In the data rows, zero lies at 7.5, halfway between 7 and 8.
What is the hidden score of each row? Scores go from 0 to 40, and 20 is about the middle. The score is a weighted sum of the row's numbers plus the product of two more (or one squared), each taken from its middle value.
[10, 9, 10, 11, 5, 6, 9, 8, 6, 9, 8, 9, 7, 8, 9, 8, 10] ~ 19
[5, 6, 3, 6, 11, 11, 6, 6, 10, 7, 5, 7, 6, 4, 7, 3, 2] ~ 24
[8, 10, 7, 7, 5, 7, 7, 6, 6, 8, 7, 6, 7, 5, 6, 4, 9] ~ 23
[7, 7, 5, 9, 7, 8, 8, 6, 9, 8, 7, 9, 6, 7, 6, 6, 6] ~ 33
[7, 5, 9, 10, 9, 6, 6, 9, 9, 7, 6, 11, 6, 7, 9, 9, 5] ~ 19
[11, 10, 9, 10, 5, 4, 8, 8, 6, 9, 8, 8, 6, 7, 6, 6, 10] ~ 33
[6, 4, 4, 6, 8, 9, 7, 4, 9, 7, 7, 8, 7, 6, 6, 3, 6] ~ 16
[11, 10, 8, 9, 4, 4, 10, 8, 7, 10, 10, 6, 7, 6, 6, 6, 10] ~ 19
[10, 6, 9, 10, 6, 4, 9, 7, 7, 9, 10, 9, 6, 7, 6, 9, 9] ~ 17
[2, 10, 7, 6, 12, 9, 7, 9, 9, 6, 7, 6, 4, 6, 9, 10, 4] ~ 13
[7, 6, 10, 8, 7, 8, 7, 9, 6, 6, 6, 10, 10, 11, 12, 10, 9] ~ 17
[10, 7, 5, 6, 4, 5, 10, 6, 7, 10, 10, 4, 7, 4, 4, 5, 10] ~ 19
[8, 1, 10, 7, 7, 10, 5, 6, 7, 7, 5, 9, 11, 10, 9, 10, 9] ~ 16
[8, 7, 8, 5, 7, 10, 7, 4, 7, 6, 4, 7, 12, 8, 8, 8, 7] ~ 21
[6, 9, 7, 5, 10, 10, 6, 8, 7, 7, 7, 6, 10, 9, 7, 8, 6] ~ 25
[9, 12, 5, 7, 5, 7, 9, 7, 7, 9, 8, 5, 7, 5, 5, 6, 8] ~ 28
[4, 8, 4, 7, 11, 9, 8, 6, 9, 6, 7, 5, 5, 4, 8, 7, 3] ~ 23
[4, 9, 6, 7, 11, 9, 7, 9, 10, 5, 7, 4, 4, 5, 9, 8, 3] ~ 15
[3, 9, 9, 6, 12, 9, 7, 9, 9, 5, 9, 7, 4, 7, 8, 11, 4] ~ 14
[8, 12, 12, 8, 9, 5, 7, 13, 7, 7, 7, 8, 5, 9, 10, 11, 7] ~ 34
[9, 4, 11, 7, 7, 8, 6, 8, 7, 6, 4, 11, 10, 12, 10, 12, 9] ~ 18
[10, 6, 6, 6, 4, 8, 8, 4, 6, 9, 7, 6, 12, 9, 5, 4, 10] ~ 24
[9, 7, 7, 6, 5, 9, 8, 5, 6, 7, 9, 5, 11, 8, 4, 6, 11] ~ 20
[10, 11, 5, 8, 3, 5, 9, 6, 6, 9, 8, 4, 10, 6, 7, 3, 10] ~ 17
[7, 15, 8, 7, 8, 6, 8, 10, 7, 7, 9, 6, 4, 6, 7, 8, 8] ~ 22
[9, 11, 8, 9, 7, 5, 10, 9, 7, 7, 10, 7, 3, 7, 5, 9, 8] ~ 20
[8, 4, 8, 11, 4, 9, 7, 8, 6, 10, 8, 10, 10, 8, 6, 5, 10] ~ 25
[6, 9, 12, 10, 7, 7, 4, 14, 6, 7, 5, 12, 8, 11, 14, 11, 6] ~ 18
[9, 5, 6, 9, 5, 10, 8, 5, 6, 9, 7, 5, 12, 9, 5, 3, 9] ~ 29
[3, 3, 3, 6, 12, 11, 7, 5, 11, 5, 10, 7, 5, 4, 6, 7, 5] ~ 10
[7, 7, 5, 9, 6, 7, 7, 6, 7, 10, 8, 5, 8, 5, 5, 4, 7] ~ 23
[10, 6, 11, 10, 6, 6, 7, 8, 6, 9, 8, 10, 7, 10, 8, 9, 10] ~ 20
[8, 7, 10, 9, 8, 7, 6, 10, 7, 6, 5, 10, 8, 11, 11, 9, 7] ~ 20
[13, 5, 10, 10, 2, 1, 12, 7, 6, 9, 15, 8, 6, 8, 4, 8, 14] ~ 12
[10, 7, 9, 9, 4, 6, 8, 8, 6, 10, 7, 7, 9, 8, 8, 7, 10] ~ 21
[6, 5, 11, 5, 10, 11, 6, 8, 8, 6, 5, 10, 10, 9, 9, 9, 7] ~ 21
[9, 1, 8, 9, 4, 5, 8, 6, 6, 9, 13, 7, 9, 8, 4, 7, 12] ~ 18
[10, 8, 7, 9, 3, 4, 10, 8, 6, 11, 9, 5, 10, 7, 6, 5, 11] ~ 21
[8, 8, 3, 6, 6, 9, 8, 4, 7, 9, 9, 4, 9, 5, 5, 5, 9] ~ 24
[5, 10, 5, 7, 8, 9, 7, 7, 8, 7, 5, 6, 7, 5, 8, 5, 5] ~ 20
[7, 3, 12, 7, 5, 11, 6, 5, 7, 6, 4, 10, 12, 11, 10, 11, 10] ~ 16
[6, 5, 6, 10, 8, 9, 7, 8, 8, 8, 7, 9, 6, 7, 8, 6, 7] ~ 23
[6, 2, 7, 7, 9, 10, 6, 5, 8, 6, 4, 10, 10, 7, 9, 8, 7] ~ 16
[12, 8, 8, 11, 4, 3, 10, 7, 7, 9, 10, 9, 5, 6, 8, 7, 10] ~ 15
[4, 7, 5, 7, 10, 8, 8, 7, 11, 7, 8, 9, 4, 5, 6, 6, 4] ~ 17
[5, 8, 5, 5, 12, 10, 6, 7, 9, 5, 4, 8, 7, 7, 8, 6, 2] ~ 23
[9, 5, 9, 11, 5, 6, 8, 8, 7, 9, 8, 10, 6, 7, 9, 9, 11] ~ 15
[9, 5, 10, 5, 5, 13, 5, 3, 7, 8, 3, 5, 15, 9, 7, 6, 9] ~ 26
[10, 9, 12, 9, 8, 5, 8, 10, 7, 7, 9, 7, 6, 8, 9, 12, 9] ~ 26
[7, 7, 8, 5, 10, 10, 6, 7, 7, 6, 5, 8, 10, 9, 9, 10, 6] ~ 21
[9, 9, 6, 8, 3, 6, 9, 5, 6, 9, 10, 3, 8, 5, 5, 5, 11] ~ 14
[9, 3, 9, 5, 6, 10, 8, 4, 7, 5, 6, 9, 12, 11, 10, 10, 10] ~ 28
[9, 9, 11, 12, 6, 5, 7, 11, 7, 10, 7, 13, 7, 8, 9, 5, 7] ~ 31
[11, 10, 7, 9, 6, 5, 9, 7, 7, 9, 12, 6, 5, 6, 6, 8, 11] ~ 15
[5, 7, 4, 9, 8, 7, 7, 8, 8, 10, 7, 6, 6, 3, 5, 5, 4] ~ 27
[5, 8, 8, 7, 12, 10, 7, 9, 7, 7, 4, 7, 7, 7, 8, 9, 5] ~ 25
[4, 7, 4, 5, 12, 11, 6, 7, 10, 6, 6, 7, 5, 5, 8, 6, 2] ~ 22
[6, 10, 3, 8, 8, 6, 7, 9, 7, 10, 7, 4, 6, 3, 7, 7, 6] ~ 25
[7, 9, 5, 8, 4, 9, 8, 5, 6, 8, 7, 6, 9, 6, 7, 4, 9] ~ 26
[1, 13, 6, 6, 12, 10, 6, 10, 9, 3, 8, 4, 3, 4, 9, 13, 4] ~ 8
[8, 9, 3, 8, 5, 6, 9, 6, 6, 10, 7, 2, 8, 3, 7, 3, 9] ~ 20
[2, 8, 9, 7, 13, 10, 5, 10, 9, 5, 7, 9, 4, 7, 10, 11, 3] ~ 15
[12, 9, 8, 8, 6, 7, 7, 6, 5, 8, 7, 5, 10, 10, 7, 6, 10] ~ 33
[8, 6, 4, 6, 6, 10, 8, 4, 8, 7, 9, 6, 9, 8, 4, 5, 9] ~ 24
[6, 9, 4, 7, 9, 7, 9, 7, 8, 9, 9, 4, 6, 3, 5, 5, 6] ~ 20
[3, 11, 7, 5, 13, 9, 7, 9, 9, 4, 6, 7, 5, 5, 11, 11, 4] ~ 9
[8, 6, 5, 9, 6, 6, 8, 4, 10, 9, 10, 9, 5, 5, 4, 6, 7] ~ 16
[9, 6, 10, 5, 7, 10, 7, 6, 7, 7, 5, 8, 12, 11, 9, 6, 9] ~ 21
[7, 4, 9, 7, 8, 9, 6, 9, 7, 7, 6, 10, 10, 10, 9, 10, 8] ~ 21
[12, 11, 10, 9, 4, 0, 9, 9, 7, 9, 9, 12, 5, 10, 7, 5, 9] ~ 30
[9, 4, 12, 9, 5, 9, 6, 7, 7, 6, 4, 11, 11, 12, 10, 12, 10] ~ 18
[5, 6, 9, 8, 12, 10, 5, 8, 8, 6, 5, 12, 7, 11, 9, 10, 5] ~ 21
[7, 7, 9, 10, 5, 7, 8, 10, 7, 8, 5, 10, 9, 9, 12, 8, 9] ~ 30
[7, 5, 13, 9, 6, 6, 4, 9, 5, 7, 7, 14, 11, 14, 11, 11, 10] ~ 19
[5, 9, 6, 7, 9, 8, 7, 8, 9, 7, 9, 7, 5, 5, 7, 7, 5] ~ 15
[8, 5, 9, 5, 8, 11, 7, 3, 9, 5, 7, 8, 11, 8, 7, 8, 7] ~ 15
[9, 8, 10, 7, 8, 7, 8, 10, 6, 7, 8, 8, 7, 9, 11, 11, 9] ~ 16
[10, 7, 8, 9, 6, 5, 9, 6, 8, 8, 11, 8, 5, 7, 6, 9, 9] ~ 14
[8, 9, 7, 11, 5, 6, 8, 10, 7, 10, 9, 8, 6, 7, 8, 5, 8] ~ 23
[9, 11, 7, 7, 6, 4, 9, 8, 8, 9, 10, 7, 5, 6, 5, 8, 9] ~ 16
[5, 10, 8, 5, 11, 8, 7, 8, 9, 5, 11, 5, 4, 7, 7, 10, 5] ~ 20
[12, 9, 8, 10, 5, 1, 11, 9, 7, 8, 13, 5, 5, 7, 5, 9, 11] ~ 20
[6, 7, 7, 7, 10, 10, 7, 7, 9, 7, 8, 9, 6, 8, 6, 7, 5] ~ 22
[11, 11, 9, 9, 6, 3, 10, 12, 7, 8, 13, 6, 3, 9, 6, 10, 10] ~ 20
[8, 3, 9, 6, 7, 11, 5, 5, 7, 7, 4, 7, 14, 10, 8, 6, 9] ~ 27
[5, 7, 5, 4, 9, 11, 6, 5, 8, 4, 7, 4, 10, 7, 7, 7, 6] ~ 15
[8, 8, 11, 9, 6, 5, 9, 9, 7, 8, 12, 10, 5, 8, 8, 9, 10] ~ 10
[6, 7, 4, 6, 8, 9, 7, 5, 7, 7, 8, 5, 8, 8, 5, 6, 7] ~ 21
[7, 11, 6, 5, 8, 10, 6, 8, 7, 7, 7, 7, 9, 9, 7, 5, 6] ~ 25
[9, 5, 9, 8, 8, 7, 8, 8, 8, 7, 9, 8, 5, 8, 7, 9, 9] ~ 17
[6, 6, 11, 8, 7, 7, 7, 11, 6, 7, 7, 12, 10, 12, 11, 10, 9] ~ 17
[9, 9, 4, 7, 3, 5, 10, 5, 5, 9, 10, 3, 7, 2, 6, 2, 10] ~ 13
[9, 8, 9, 7, 6, 8, 7, 9, 6, 7, 5, 9, 10, 11, 11, 8, 10] ~ 19
[7, 10, 5, 6, 7, 6, 9, 6, 8, 9, 11, 4, 5, 5, 5, 7, 7] ~ 17
